One turning vector, and how many ticks it has turned
The counts run from 0 to 542.
[107 125  95 129 122 159 106 136 142 108 156 120 194 126 143 166 125  58
  78 137 145 141 139 107 127 124 143 111  97 119 156 128 128 105 101 141
 118 205 109 162 140 165 138 136 113 142  93 129 120 128 143 101 102 151
  86 136 111 135 174 114 111 166 134 138 155 100 120 150 137 155 148 102
 166  71] -> 352
[ 96 147  91  83 172 110 118 134 119 113 154 116 165 126 152 182 117 131
 121 120 148 169 147 135 114 177 164 104 116 125 146 149 154 137 130 114
  93 167  85 140 143 121 132  98 182 136 102 118 103 162 181 116 121 162
 120 114 130 128 150 168 154 161 151 148 134 114 144 160 109 168 118  90
 132 115] -> 456
[124 158 136 120 147 101 119 104 124 110 111 143 142 137 131 144 136 145
 108 165 133 137 150  90  83 157 132  90 118 133 140 128 161 113 115 144
 144 153  78 137  94 111 131  95 147 181 129 115  93 155 167 124 108 195
 148 110  83  79 169 144 122 144 108 145 103 129 136 112 121 167 107  70
 124  90] -> 177
[ 98 118 165 104 113 156  85  82 135 128 129  96 155 113 148 120 179  94
  90 147 147 162 155  93 107 128  89  94 128 141 133 138 145 114 121 137
 156 156 132 139 116 140 120  90 148 166 120 120 110 125 125  72 104 167
 143 151 150  79 149 179 112 149 122 162 135 123 121  96 107 117 140  71
 148  71] -> 17
[106 113 157 153 105 154  99 133 133 119 170 121 173 122 138 133 170  62
  82 138 136 113 156 111  99 153 112 107 113 189 147 147 132 104  97 165
 146 152 104 144  98 113 124 111 140 180 116 107 126 107 152 112 110 197
 123 160 139 111 172 169 122 157 125 150 137 126 128  81 134 153 129 110
 122 110] -> 429
[ 91 124 107 130 141 142 144 147 138 116 190 100 179 104 147 158 157  64
  74 112 126 105 136 131 120 167 139 116  98 136 177 159 116 101 118 175
 168 148  96 137 131 122 121  94 151 182 121  98 105 115 147 125 130 167
 107  88 130 145 177 137 148 168 166 159 140 127 143 112 101 153 148 118
 149 116] -> 260
[127  94 151 111 139 164 133 120 156  89 130 144 149 116 124 127 171 109
  99 145 145 159 159 102 101 143  89  80 121 111 170 132 137  81 106 149
 150 154 114 149  87 147 140 124 167 174 113 127 119 151 123  93 110 165
 165 164  79  95 155 164 119 105 137 158 144 142 116  98 114 148 149 104
 161  92] -> 147
[107 151 158 104 147 142 101  74 147 106 142 142 131  98 127 131 148 119
  88 138 135 166 145 102  84 103 104  90 107 120 136 103 154 113 115 164
 182 146 152 147 121 141 138  96 122 181  98  98  84 102 129  85 109 177
 167 119  97  96 158 146 119 124 130 155 110 128 143 106 102 140 142  92
 160  70] -> 180
[ 99 153 127  99 168 103 126 128 136 111 147 161 144 134 155 156 127 138
 104 153 127 120 150 114  98 165 174  94 113 154 119 146 163 105 117 131
 145 155  82 149 108  98 121  87 157 182  94 104 101 161 163 133 115 189
 156 119  92 139 173 154 136 161 131 115 102 122 165 123 102 187  98  93
  98 124] -> 7
[117 176 114 109 140 141 108 128 132 124 143 139 162  81 116 162 154  46
  88 137 147 156 133  94 120 157 106 116 112 120 176 163 128  79 116 157
 120 131 106 143 112 138 127 127 185 174 140 135 149 126 162 121 125 164
 115 131 116  95 157 151 138 149 140 129 145 104 124  90 137 140 119  76
 145  70] -> 384
[ 79 149  81  88 135 132 121 131 152 113 178 147 137  97 174 150 110  89
  90 120 133 138 126 133 110 126 120 143  75 115 134 144 116  91 119 172
 170 161 127 147 124 133 106  83 125 167  82 105 109 116 113 103 130 156
 129  93 124 166 168 135 143 168 171 142 136 100 180 123  86 151 151 135
 131  96] -> 127
[ 84 114 109  99 151 137 115 120 133 147 152 104 187 118 135 160 158 102
 106 105 144 184 140 144 101 186 145  83 152 129 167 166 151 138 121 107
 101 163 101 131 150 124 134 104 166 126 118 127 103 140 157  90 123 158
 104 112 139 112 154 149 159 147 149 190 154 137 129 153 126 124 114  87
 164 103] -> 101
[130 179 123  99 125 104 106 108 131 116 151 133 151  88 134 145 128  94
 106 180 141 168 130 136 119 125 121 119 112 176 113 170 125  69  99 141
 158 121 135 125 122  72 122  93 165 171 115 117  99 116 160 117 120 152
 145 156 130  96 179 151 140 155 123 142  99 126 162 102 105 139 152  98
 128  85] -> 88
[109  99 100  81 155 131 124 140 158  84 147 159 157 122 147 159 129 119
 112 123 162 158 149 156 117 160 151 115  95 137 132 141 127 112  99 147
 103 165 122 151 117 142 117 111 167 150  57 116 140 150 141 117 121 178
 125 118  73 131 155 174 162 141 167 125 171 124 145 152 116 176 131 145
 137 106] -> 163
[136  91  96 101 140 113 135 146 131  52 129 118 160 146 152 132 112 160
 124 141 148 149 154 118 102 140 128  99  95  95 159 113 138 105 113 146
 129 187  86 159 109 138 133 124 148 148  77  97  92 172 140 113 109 150
 145 142  81 142 158 145 120 122 135 162 139 129 122 160  96 163 175 115
 153 109] -> 115
[119 188 155 134 119 127  95 113 116 132 151 117 161 120 130 119 136 102
  87 146 125 140 133  86  93 131 107  84 137 141 159 130 156  84 122 139
 167 147  98 159 120  97 139 115 125 170 127 121  72 121 148 104 112 160
 165 163 159 125 180 133  96 143 110 169  90 116 131 105 119 124 153  61
 138  81] -> 306
[133 122 138 138 112 148 105 127 129 115 128 103 185 117 135 125 161  85
  73 172 134 138 144  73 115 146  79 101 115 123 158 155 127  66 104 149
 156 158  74 149  91 127 111 110 153 180 142 135 119 139 137 109 102 172
 130 144 132  99 168 134 125 153 104 154 128 131 109  74 123 127 143  69
 145  83] -> 21
[137  97 132 153 122 119 118 147 133  77 159 136 173 138 124 114 143 128
  75 124 141 122 171 135  90 193 143  67 107 148 147 139 131 105  97 138
 135 155  77 147  93 113 123 124 151 181  92 124 102 141 172 127 102 195
 148 133  75 135 169 145 142 109 113 155 134 148 111 125 134 178 139 104
 153 105] -> 107
[ 95 163 141 126 139 144 108 118 132 109 158 143 155 104 101 161 164  73
  94 133 130 160 137 118  94 147 145  93 138 163 162 136 155 109  77 144
 123 155 128 143 129 111 172 137 141 153 115 135 107 109 179 109 120 172
 140 179 122 103 178 179 127 137 137 159 122 129 140 117 146 163 124  96
 133  97] -> 266
[100 153 114 100 144 152 119 136 133 124 167 108 174  78 145 162 153  73
  77  90 129 154 135 107 130 172 113 104 113 106 189 145 128 101 130 165
 117 124  87 157 121 169 124 118 180 177 112 114 127 118 150 116 132 163
 118 108 155 121 151 138 150 126 160 153 159 108 115  97 129 115 145  88
 165  72] -> 98
[ 77 150 146 132 108 149  86  94 131 161 159 121 162 104 142 127 170  77
  76 120 120 152 136 126  99 154 109  95 166 154 145 152 148 103 113 130
 142 146 113 131 121  96 128 101 131 156 135 121 105 105 135  93 114 181
 137 140 159 112 163 171 139 159 133 175 131 122 150  91 132 128 107  86
 129  92] -> 428
[ 86 173 106 101 158 126 142 146 113 139 181 100 178 111 148 161 129  96
 102 115 118 125 127 115 107 161 158  99 120 134 169 155 153 104 152 128
 161 159  91 161 148 117 150  96 144 158 123 113  75 152 163 120 130 140
 138 112 158 166 176 136 123 180 155 153  99 105 156 133  95 144 141  82
 137 122] -> 423
[121 108 131 110 154 153 150 122 149  77 132 145 164 124 113 136 146  99
 121 170 150 179 144 128  95 133 143  84 118 138 161 139 143  95  90 138
 158 183 138 135 131 111 173 122 140 158 108 136  86 147 148  88  96 144
 157 180  65  98 186 160 105 117 129 175 120 151 137 149 110 152 162 118
 164 109] -> 148
[112 114 127 102 125 135 100 140 145  97 107 147 145 134 158 141 132 133
 106 164 146 144 146  98 109 152 118 112 151 139 148 138 135  88 108 128
 110 174  78 142  69 111 129 123 150 156  98 126 138 182 128 104 116 173
 157 167 106 108 173 205 137 147 136 141 146 133 145 105 128 168 115 107
  94 105] -> 77
[135 126  88 125 108 124 117 164 152  72 160 159 182 100 143 146 112  80
  91 148 153 136 146 152 138 154 129 126  81 148 135 154  93  71  83 163
 122 146  99 155 107 113 101 129 157 166  76 127 149 122 154 134 111 180
 129 138  94 149 174 136 152 149 145 133 154 120 136 118 126 159 165 134
 136  99] -> 159
[ 83 175  74  90 140 122 121 131 132 134 126 124 154 108 172 172 106  98
  95 137 142 153 132  91 114 157 110 137 114  83 151 158 127  96 139 155
 129 168  70 143 113 135  99  85 157 152 123 121 117 172 122 110 129 152
 112  71 130 132 167 143 149 187 171 141 123 102 153 127 105 152 101  92
 113  90] -> 416
[ 94 157 128  71 155 139  96 131 152 116 141 166 145 106 144 150 141 132
 111 140 137 173 137 123 119 146 152  89 160 147 131 160 147  86 110 103
 118 149 107 151  87 112 145 121 160 146  86 141 152 175 142 107 130 156
 165 196 122 143 166 195 133 136 151 133 130 115 168 132 133 150 115  94
 113 105] -> 488
[ 87 203 115  76 144 116  89 110 143 129 157 158 138  78 148 152 112 121
 106 114 135 204 125 134 105 140 127 113 146 129 125 120 144 102 102 145
 103 133 130 159 127 108 130 123 157 124  71 115 121 123 152 101 125 170
 154 148 145 146 156 174 161 131 162 166 132  92 168 128 123 138 117 102
 122  65] -> 165
[104 153 108  86 139 155  87 125 159 137 139 156 170  84 132 137 136 105
 105 136 136 204 138 136 109 140 122  85 150 136 136 176 126  80 104  80
 114 140 126 166 103 108 130 128 171 136 103 154 133 166 122  82 113 143
 158 185 116 130 168 159 128 122 130 156 150 125 154 117 143 121 131  90
 137  90] -> 32
[ 89 142 121 126 137 126 129 106 127  87 148 134 142 140 121 149 134 108
 104 156 136 150 142 121  66 124 147 111  92 139 156 107 173 140  96 174
 174 186 128 144 149 118 157 102 100 161 106  93  55 104 165 101 104 172
 129 120  93 112 174 145 127 156 136 173 103 137 156 144 101 177 139 120
 147 100] -> 467
[123 103 143  87 120 133  86 139 147  97 148 123 165 117 147 140 143 105
 118 135 149 155 152 142 121 130 118 115 135 179 122 147 123  93  97 129
 115 159 131 142  99 115 112 120 167 162  68 115 143 137 138 101 113 169
 154 196 144 126 166 221 133 146 143 143 164 116 145 114 106 145 169 128
 122 111] -> 203
[102 194  99  95 155 121 112 139 134 114 154 148 153 104 154 180 120  90
 100 154 137 132 133  86 126 143 146 130 112 136 137 156 131  86 112 152
 117 159  86 166 101 120 129 109 154 164 106 125 137 167 168 132 122 165
 129 135 124 118 179 156 129 194 142  97 121  94 157 101 123 167  99  72
 104  96] -> 129
[105 121  95 105 141 142 143 133 154 118 146 133 170 106 158 114 118 137
  82 140 133 148 136 134  95 170 123  80 116  96 159 172 121  83 136 110
 174 177  98 154 101 112 117  98 135 148 118 139  89 173  95  89 123 134
 146 111 110 164 196 104 124 124 131 170 114 147 154 138  97 127 144 103
 150 105] -> 479
[ 92 168  86 118 130 149 145 138 146 100 161 136 156  79 122 134 127  71
  92 130 125 165 106 131 119 138 118 115 114  97 189 151 114  80 113 156
 155 169 116 164 124 102 157 135 119 148 125 130  92 131 114  92 129 119
 141 144 101 157 182 120 126 133 160 186 118 136 159 125 114 137 155 131
 161  99] -> 27
[106  98  96 127 125 173 135 132 162  76 161 149 175 103 117 146 149  60
  92 160 147 142 141 136 115 131 126 118  90 136 162 152 107  87  80 155
 164 190 139 149 111 125 142 113 122 157 106 124 111 125 119  92 117 149
 117 156  75 131 181 131 125 149 147 154 135 142 142 130 111 160 159 151
 159 107] -> 26
